In the data rows, the value 128 means zero.
Here are some points:
157 146 175 177 203 104 114 26 106 71 46 255 136 130 63 205 68 111 96 99 59 255 80 255 95 68 108 128
122 120 88 187 162 113 112 79 138 118 150 103 179 147 156 161 143 196 106 203 162 162 115 121 124 168 118 156
54 115 132 180 123 147 128 65 106 190 100 157 65 105 171 77 133 116 111 99 61 123 142 107 104 96 102 92
154 124 102 148 94 170 173 98 109 199 95 59 162 92 130 86 161 115 148 104 160 111 175 92 69 124 105 79
92 147 148 118 149 196 142 206 124 133 162 63 126 127 159 53 101 138 117 163 147 154 145 128 184 169 148 137
158 109 173 169 132 175 130 140 160 94 150 123 231 118 118 119 150 143 146 116 172 74 192 101 125 116 88 123
108 168 135 90 75 114 142 102 168 82 141 144 156 133 106 173 153 96 137 157 122 98 133 94 160 143 156 168
15 99 139 89 125 113 177 169 50 185 135 70 95 167 189 113 173 160 101 153 77 137 73 52 119 152 107 146
116 158 157 89 109 58 116 163 143 137 121 111 139 64 125 104 156 172 180 110 189 99 120 80 108 123 140 109
105 76 107 193 227 51 109 43 84 145 82 225 132 154 119 172 135 183 114 125 36 146 127 202 101 91 92 149
119 130 151 185 70 170 147 148 174 152 119 92 116 68 121 49 107 188 75 78 141 62 150 51 116 195 161 109
235 129 92 181 219 50 121 107 102 102 86 201 122 158 76 154 141 63 132 88 89 99 92 168 72 101 88 90
106 116 152 74 67 146 116 104 76 182 70 187 128 159 174 115 120 176 108 105 164 179 136 68 75 141 120 133
170 177 148 162 58 160 169 173 230 99 104 38 137 40 69 131 102 75 120 80 223 105 191 124 107 120 158 180
136 125 80 154 182 129 147 40 69 80 81 255 82 111 131 241 174 44 177 119 26 195 148 228 87 112 86 78
199 78 171 218 118 154 84 151 136 75 136 107 218 120 123 80 156 153 163 138 184 37 139 91 124 116 152 115
133 162 211 174 98 122 114 124 111 78 134 83 144 132 69 89 152 93 182 85 138 186 123 121 191 133 206 76
147 139 148 198 133 113 92 129 199 123 107 136 234 91 137 157 146 122 164 93 146 110 206 191 70 188 185 87
80 221 126 112 94 97 80 138 62 99 170 70 110 125 66 92 178 92 82 183 137 156 147 131 125 62 124 164
177 171 120 139 127 83 71 123 197 37 56 153 139 161 93 219 26 68 102 162 141 157 185 211 120 192 174 52
121 92 148 96 134 192 100 163 217 143 126 112 128 132 172 118 108 81 105 200 184 120 153 21 189 139 116 111
69 72 82 179 88 54 99 74 158 87 64 210 158 179 216 173 191 120 166 132 106 130 104 166 94 168 148 129
141 102 176 138 135 108 137 103 171 91 114 96 117 85 62 121 101 121 90 114 175 123 177 114 200 89 217 118
109 135 134 92 147 144 75 165 135 124 142 70 146 135 188 98 135 159 129 165 99 193 142 96 121 96 171 85
105 104 133 175 105 133 100 141 166 59 136 90 138 95 58 94 78 102 140 100 214 123 111 147 143 141 131 151
80 231 119 109 136 176 81 123 167 117 126 114 167 119 76 102 116 118 181 116 99 87 148 96 136 116 154 179
99 85 103 147 214 151 113 83 72 173 147 141 95 206 163 113 164 123 107 159 121 120 94 110 157 141 91 105
95 137 148 120 138 177 117 140 1 150 94 90 185 163 88 56 142 99 165 147 28 117 65 87 149 157 58 101
44 93 139 64 138 147 106 175 143 188 87 191 174 85 99 69 136 160 103 132 107 135 120 108 165 84 178 134
139 59 129 102 81 243 173 167 74 215 79 96 101 90 148 74 103 145 52 126 155 177 81 67 189 90 38 164
199 207 103 156 92 100 112 127 179 60 134 111 167 168 144 222 119 125 128 3 145 128 154 218 161 72 153 93
121 138 172 148 61 115 154 163 178 179 148 0 152 72 114 98 129 99 130 158 178 95 121 72 89 125 149 177
143 173 165 54 169 150 120 142 44 186 154 112 114 133 149 144 65 141 117 201 126 154 117 84 143 143 105 156
80 150 88 78 151 103 65 50 151 45 70 245 70 164 155 204 84 86 49 129 89 245 170 208 145 144 153 127
117 116 137 180 157 77 115 136 172 76 81 230 121 151 104 248 140 146 82 95 81 196 73 244 90 107 78 124
72 93 169 60 144 132 103 124 105 119 207 139 132 150 133 112 109 156 106 133 67 158 66 134 166 83 126 83
178 124 123 163 83 50 142 193 150 69 185 64 152 118 136 137 145 119 139 109 113 41 129 103 148 240 136 169
81 71 122 44 177 168 138 159 33 198 95 36 101 131 145 91 154 189 186 222 74 81 118 36 142 80 131 106
150 176 179 147 110 149 90 155 174 165 155 90 190 83 142 161 126 48 163 87 239 125 187 119 114 142 193 166
84 106 146 57 148 149 119 159 94 183 147 124 132 148 126 127 137 140 89 160 134 140 117 96 81 93 159 152
16 more points follow, each with its number after it:
156 178 106 135 126 44 115 120 171 39 108 202 191 196 151 144 134 120 112 178 111 138 144 195 128 104 208 74 0
130 132 117 125 214 64 61 14 135 71 90 245 205 177 130 188 93 124 132 104 46 206 95 237 139 132 43 151 1
112 106 110 239 105 57 118 137 47 137 147 215 96 181 164 112 141 151 192 85 154 124 163 147 119 140 83 180 2
157 126 129 106 151 125 114 108 108 207 139 102 193 67 61 32 148 126 147 130 184 115 157 91 85 161 107 141 3
133 180 160 162 96 151 129 130 136 133 144 98 145 159 111 93 95 88 107 156 147 120 147 95 164 142 139 104 4
112 148 156 102 154 74 145 179 83 175 77 197 112 87 108 184 133 145 132 141 25 200 78 45 148 85 125 170 5
154 93 110 127 211 95 131 101 66 92 122 180 76 178 156 155 133 223 178 124 72 160 161 129 137 76 73 165 6
134 112 133 155 125 72 82 84 218 98 112 156 139 169 83 175 113 65 156 86 72 126 190 174 80 120 116 146 7
129 134 123 128 99 170 155 161 64 216 134 31 111 146 176 122 143 110 103 167 89 91 123 46 172 139 122 146 8
218 114 168 126 63 136 125 185 178 148 168 108 126 123 80 23 115 151 127 176 199 128 113 133 174 122 178 161 9
44 130 195 160 161 96 87 99 171 59 151 129 128 128 150 184 135 184 160 69 159 169 127 154 152 207 191 52 10
165 153 54 101 178 54 131 39 92 93 82 222 120 148 147 207 163 92 117 58 1 196 127 209 71 112 149 128 11
147 130 120 205 80 99 91 51 131 101 105 210 115 114 62 216 150 103 79 158 123 151 128 221 63 98 145 104 12
133 77 230 131 84 153 226 144 174 180 197 74 89 84 182 97 159 127 156 127 111 118 136 163 89 152 140 110 13
106 85 88 78 139 66 61 51 128 124 86 251 110 153 141 194 129 108 114 90 105 148 174 239 97 97 69 121 14
68 100 123 105 76 126 117 63 116 203 131 178 84 118 112 140 157 196 137 163 94 84 56 75 189 126 124 108 15
Which of these numbered points is nearest to each point below, looking only along the 5 directions in which the first points spread most? Its number follows each.
143 193 131 232 190 73 90 30 159 60 57 221 95 141 154 236 79 130 101 145 119 99 163 196 145 69 93 162 > 12
139 144 135 144 137 110 82 96 95 138 135 214 103 147 131 146 125 171 109 159 11 162 76 151 62 179 146 129 > 6
145 104 166 121 122 99 105 114 140 211 101 108 127 70 141 126 150 187 195 127 159 107 167 118 96 191 166 161 > 13
99 124 96 61 189 69 108 74 143 42 110 255 93 110 180 227 95 102 130 179 6 159 114 168 107 74 94 111 > 1
76 115 40 93 173 173 116 116 4 135 157 177 107 97 245 82 128 195 114 211 80 140 131 104 175 166 93 96 > 15
125 165 161 113 143 184 139 155 89 197 159 45 92 97 184 64 189 120 154 255 94 154 82 45 185 86 80 217 > 8
157 141 118 120 165 36 83 172 118 95 119 242 129 142 107 206 81 66 120 8 67 195 119 174 102 124 134 208 > 12
174 130 205 165 100 139 131 165 196 123 141 0 154 71 64 70 103 106 106 67 212 145 132 68 147 122 201 107 > 9
175 143 205 108 5 143 114 213 221 112 162 0 199 140 136 56 161 111 145 116 238 101 196 139 141 126 171 116 > 9
123 143 130 122 178 149 163 170 204 30 143 189 150 151 195 155 126 137 85 168 127 97 134 96 84 125 142 132 > 10
115 136 124 138 57 132 134 180 138 76 103 58 100 174 115 182 52 120 86 132 149 153 87 138 155 130 143 141 > 4
135 134 101 127 131 133 132 191 107 150 150 101 100 93 198 55 72 157 120 175 77 84 46 72 212 56 94 190 > 8
129 156 139 216 164 140 160 190 165 181 140 21 177 39 68 23 72 53 152 213 92 70 107 42 92 76 117 107 > 3
210 177 134 107 125 88 106 57 128 151 103 166 107 133 121 176 97 76 156 106 37 185 128 202 141 110 50 174 > 12
107 112 115 95 186 150 103 94 95 157 114 147 65 129 95 92 155 153 49 195 123 170 68 133 123 75 120 162 > 5
158 110 106 101 93 115 51 142 229 45 159 111 183 118 180 137 102 149 113 140 152 99 120 155 105 195 138 122 > 10
170 156 42 168 192 92 133 90 184 118 64 228 62 170 129 129 112 104 143 60 103 123 174 255 74 190 79 195 > 12
8 60 75 136 107 168 171 92 68 151 175 223 111 92 230 100 192 204 136 169 126 96 78 154 112 104 79 127 > 15
185 120 70 222 72 140 130 107 216 73 122 164 120 108 91 148 116 60 139 83 179 56 189 157 48 119 168 188 > 7
123 150 56 144 149 83 129 93 31 180 132 142 129 173 159 114 153 180 103 127 59 136 128 160 129 132 93 155 > 6
131 85 101 92 69 61 112 126 164 33 174 226 158 180 66 207 153 71 135 90 116 142 139 183 102 128 133 72 > 0
86 192 87 76 105 100 136 99 77 93 61 118 75 170 162 88 106 185 88 158 82 160 37 173 138 41 58 103 > 5
Here are 16 other points, each followed by its number:
187 132 190 130 98 151 178 138 165 136 139 117 172 101 118 108 146 92 205 177 179 117 137 127 147 109 109 122 0
53 114 111 151 73 101 173 141 135 236 127 59 107 165 107 36 144 136 151 105 125 31 122 66 137 114 100 115 1
138 82 158 87 82 159 148 124 163 126 120 51 156 118 127 76 134 127 153 69 255 98 193 101 113 236 154 123 2
183 170 136 123 97 140 66 79 162 9 70 172 196 74 92 211 94 106 105 149 176 163 242 252 111 176 135 47 3
148 196 139 119 170 150 156 99 104 98 177 182 97 143 106 209 180 127 122 137 157 122 139 141 58 172 117 103 4
177 205 116 88 115 166 142 169 164 117 114 0 102 119 93 99 142 80 148 212 110 154 151 63 172 101 172 151 5
194 156 151 102 75 99 93 172 183 152 98 16 181 87 92 144 166 120 122 101 140 110 84 69 116 118 216 128 6
109 85 70 126 110 159 139 159 58 159 128 183 87 103 173 145 128 217 127 177 117 101 135 57 171 59 56 180 7
117 165 159 163 142 128 141 123 182 91 115 143 126 150 101 195 75 119 80 146 125 120 184 168 130 62 134 151 8
152 118 110 113 131 138 142 164 53 255 145 176 71 132 153 160 96 207 114 166 103 119 67 72 148 160 57 141 9
209 154 118 74 104 153 129 152 113 186 137 90 133 83 137 40 142 89 193 160 101 86 136 97 127 167 123 135 10
129 196 90 158 153 125 101 153 100 81 92 89 164 98 187 136 181 159 161 122 205 135 198 202 81 129 144 128 11
231 56 110 77 104 121 134 163 235 30 149 85 132 97 138 145 95 99 100 75 186 123 176 102 104 149 138 118 12
96 79 138 162 76 196 127 191 146 97 151 117 125 170 189 139 146 118 144 149 155 87 65 95 140 142 135 75 13
165 147 97 123 106 180 155 169 120 165 43 143 138 88 174 104 180 142 147 119 121 156 134 155 92 107 107 69 14
136 144 129 137 101 114 164 143 199 154 129 92 91 101 117 105 159 113 153 181 184 72 150 87 163 124 175 86 15
The same question for these:
99 124 141 94 178 93 203 135 108 220 70 80 120 169 192 144 118 164 89 120 86 176 160 105 154 127 62 88 > 7
50 111 65 108 160 113 118 96 97 152 89 145 114 162 213 107 145 168 121 132 127 186 142 184 127 87 138 152 > 7
96 135 140 115 134 165 137 154 58 183 134 159 124 212 137 93 166 133 89 129 135 92 133 84 187 137 103 83 > 7
113 77 96 112 203 113 64 70 98 90 108 229 113 181 181 248 139 112 146 135 27 138 74 207 143 101 112 44 > 4
117 193 138 167 156 177 133 219 126 164 165 0 129 134 92 111 98 84 141 107 137 103 104 110 172 94 184 169 > 5
132 175 135 105 130 136 139 125 196 73 164 116 142 155 36 144 100 125 112 120 167 191 107 174 115 133 119 142 > 8
175 164 198 154 94 116 118 205 131 122 166 145 129 89 117 140 156 81 123 85 168 154 127 89 98 129 131 172 > 0
173 104 104 113 89 140 101 176 205 144 91 141 134 87 57 108 148 74 90 81 141 83 191 150 80 169 141 186 > 12
177 140 148 118 94 202 169 182 149 55 136 0 207 129 148 77 121 121 113 110 149 123 204 147 157 157 207 104 > 6
161 115 85 134 102 85 65 121 191 64 126 181 159 81 111 243 70 68 126 78 168 145 166 231 92 121 196 145 > 3
122 99 120 114 141 135 164 172 80 163 110 96 179 135 185 147 113 131 174 173 190 63 135 86 150 118 144 154 > 13
145 135 131 79 136 171 121 187 166 119 153 143 77 143 132 66 137 92 109 112 182 121 120 81 177 161 141 69 > 15
100 109 124 87 92 187 93 131 79 110 209 154 118 117 130 200 103 163 150 129 33 179 152 181 87 216 100 95 > 4
76 155 123 112 39 161 119 149 129 48 138 144 169 162 87 221 113 91 85 154 131 177 130 206 130 125 101 115 > 8
96 157 74 160 110 82 108 96 205 117 80 130 152 108 77 146 86 78 132 141 121 109 145 207 128 144 159 129 > 8
95 123 62 134 177 166 152 91 123 174 124 161 116 77 79 109 140 101 138 111 121 55 55 128 111 110 113 126 > 14
161 144 138 188 72 94 111 125 227 150 99 122 96 99 74 103 137 113 113 62 194 156 84 131 133 158 118 127 > 12
73 106 66 120 163 141 186 164 4 185 115 168 63 128 191 133 191 136 153 152 65 180 51 126 144 115 90 137 > 9
173 160 110 99 130 115 77 182 133 122 139 90 151 147 120 180 85 100 96 136 134 162 74 218 114 178 185 93 > 8
124 125 156 85 32 92 152 125 177 174 139 99 155 136 83 96 137 142 155 39 193 68 178 77 99 146 192 171 > 2
120 81 135 92 98 48 170 111 45 147 99 183 87 165 213 212 114 160 127 121 128 107 131 126 82 150 87 113 > 7
129 129 239 94 129 149 139 186 192 162 163 0 212 60 89 44 106 89 146 181 123 99 100 34 204 110 149 172 > 5
